One vector is turned by the same rotation once a tick. Each row is the vector after some number of ticks, and that number follows the row.
The counts run from 0 to 308.
[132 127 129 164 164 106 140 154  88 190 160 157 116 136 128 127 134 148
 170 124 149 112  97 157 155 182 155 137 139 141 171 118 127 120  94  79
 115 131 104] => 80
[ 91  94 109 104 152  98 147 120 127 132  76 177  96  96 124 151 117 123
 159 168 103 100 152 136 152 113 202 106 107 133 133 138 143 144 165 132
 118  98 130] => 305
[127 120 149 101 163 112 137 133 148 142 127 149 152 152  88 184 129 129
 153 145 122  97 111 139 174  95 134 128 119 187 151 116 120  88 164  72
 132 125 164] => 218
[165  75 166 133 123  87 135 175 128 145 114 129 104 121 136 109 156 121
 173 149 133 103 131 149 177 133 167 124 146 136 172 112 118 113 103  84
 101 140 114] => 247
[112 102 123  95 194 145 150 108 137 142 101 177 124  85 106 164 101  83
 126 126 117  93 137 146 129 109 162 149  97 174 127 123 134 104 143 119
 116 105 148] => 153
[111 139 105 139 144 106 128 171 100 102 135 104 110 174  99 159 103 152
 153 154 120 144 106 111 194 113 159 116 111 166 119 115 163 133 181 125
 158  99 149] => 114
[131 103 102 112 128  79 188 139 116 148  91 161 145  79 171 141 138 111
 108 135  95 104 141 131 134 103 185 135 127 151 149  86 111 107 147 108
 151 111 125] => 289
[141 136 143 152 172 175 112 166  79 149 156 106  73 180 117 110 101 107
 121 140 123 119 123 150 176 136 115 144 126 161 135 153 164 103 143 106
 118 144  83] => 129
[151  81 148 119 143  56 184 119 130 157  99 150 138  86 110 127 137 145
 165 115 119  95 143 135 125 128 188 124 144 142 133 104 125 147 131  88
 148 110 124] => 18
[123  78 152 114 166 135 126 164 129 132 104  96 107 111 102 108  89  87
 119 112 110 109 199 124 109 134 160 143 138 152  99 105 107 140 111 167
 153 103 102] => 149
[ 97 109  94 129 180 165 153 132 100 143  97 158 121  81 104 172  89 102
 121 114 128 136 106 151 131 111 135 167 106 184 127 100 145 114 126 105
 124  96 141] => 152
[ 87 132  65 157 156 159 103 163  84 122 108 173  88 104 121 147  92 129
 134 135 118 113 117 160 141 149 152 123  98 136 119 108 136 143 103 108
  90  98 113] => 303
[171  80 193 129 160 102 118 161 145 125 126  77 128 146  76 117 112 118
 157 100 125 107 176 114 142 119 142 133 142 174 113 101 109 122 118 119
 176 119 135] => 24
[111  91 124  87 163  82 154 123 130 111  77 129 145  85  85 149 113 131
  90 113  97  73 164 141 110 122 175 108 104 121 117 145 120 152 147 109
 132 123 103] => 197
[102 125 122 160 136 154  90 206 130 141 100 120  79 146 126 130 105 138
 140 126  90 110 175 145 113 145 136 106 150  96 141 120 106 153  89 117
 112 114  82] => 58
[129 150 108 165 139 131 177 155  85 169 162 133 141 190  75 157 126 151
 163 126 104 134 107 106 180 124 154 108 142 146 151 101 135 123 155 106
 140 104 127] => 266
[146  89 112 154 126 128 106 167 123 123  83 182 111  84 123 116 126 115
 154 117 120  74 164 160 129 133 161 126 132 126 122  94 107 132  76  81
  96 115 104] => 182
[105  72 129 113 156 121 112 198 116 109 102  91 129  94 113 135 107 104
  99 130 133 112 145 156 138 156 152 145 126 151 145  99  80 133  72 135
 129 121 116] => 90
[ 87 159 135 146 146 131 114 213  95 131 114 110 133 187 102 165 124 168
 106 146  98 139 128 133 148 103 119 122 141 130 143 115 117 141 158  90
 168 111 130] => 222
[174 110 143 119 135  76 148 146 120 121 161 100 128 136 132 105 107 121
 141 133 125  98 147 100 173 134 174 125 127 195 120 103 140  89 162 120
 167 131 117] => 295
[ 95 139  72 147 170 174 130 147  54 133 122 142 121 129  98 146  85 120
  84 107 102 108 116 155 119 138 139 133 100 134 121 138 138 145 121 111
 116 111  88] => 135
[130 132 115 158 160 143  80 189 127 111 171 102 100 181 101 128  73 142
 147 111 126  91 140 135 151 168 117 103 109 154 120 112 119 110 109 111
 115 140  91] => 237
[100 144 111 131 148 125 140 163  89 114 107 109 127 161  63 160  99 168
  96 115  82 124 144 119 132  87 143 110 122 121 104 150 153 164 168 108
 165 100 110] => 11
[158 109 160 159 137 130 115 187 108 169 136 136  90 151 133 111 141 129
 178 143 136 117 111 156 184 146 138 139 149 136 186 113 136 110 105  67
 102 140 104] => 248
[118 148 153 151 197 136 135 134 116 195 156 144  91 155 105 139 103 154
 183 128 139 139 118 150 137 152 129 143 144 160 148 141 170 122 130  87
 141 118 109] => 21
[137 116  97 113 145 125 166 134 142 142 121 148 122  97 151 120  92  82
 103 101  83  75 182 125 117 145 158 115 120 147 139  94 104  91 138 134
 124 125  73] => 105
[159 104 123 130 134  86 161 149 112 145 122 166 134  82 175 118 130  91
 122 134 119  68 146 149 144 149 181 136 129 154 148  95 101  88 120  91
 124 133  99] => 290
[135  97 146  94 171 112 151 123 133 136 131 142 141 135 100 166 127  97
 152 152 125 102 113 129 178 109 159 145 108 199 146 108 120  80 152 106
 124 121 162] => 278
[110 134  84 129 164 186 155 157 112 137 110 122 120 139  93 158  85 115
  77  92  73 121 113 139 146 107 112 114 110 136 156 117 151 110 136 110
 111 111  92] => 255
[122 157 115 134 146 135 148 159 104 155 145 162 136 194 123 178 147 124
 146 161 102 111 108 124 174 109 147 132 136 162 155 107 127  88 179  96
 140 120 146] => 98
[111 147 144 125 184 109 127 165 130 170 160 128  88 125 155 119  86 155
 145 145 143 125 120 159 145 188 128 120 117 155 156 143 147 103 130  97
 127 152  79] => 232
[ 97 130 110 163 168 145 133 153  75 165 121 169 111 112 111 135 107 151
 129 112 112  95 135 174  94 170 145 131 132 103 119 134 128 162  89  84
 112 123  72] => 15
[116 132 131 162 138 117 117 224 103 129 129  85 122 128 139 119  92 151
  87  97 109 134 154 136 113 145 117 124 153 133 139  95 123 131 110  97
 179 115  83] => 42
[ 98 139 108 123 160  98 170 160  93 145  94 145 115  70 159 130  95 151
 103 119 128 157 116 157 124 127 145 148 127 157 130 112 171 123 147  85
 174  98 110] => 168
[144 110 122 160 126 154  86 175 149 129 116 136 104 161  95 125 105 119
 156 120  93  73 194 130 131 134 153  99 138 110 127  98  85 124  98 125
 100 125  91] => 57
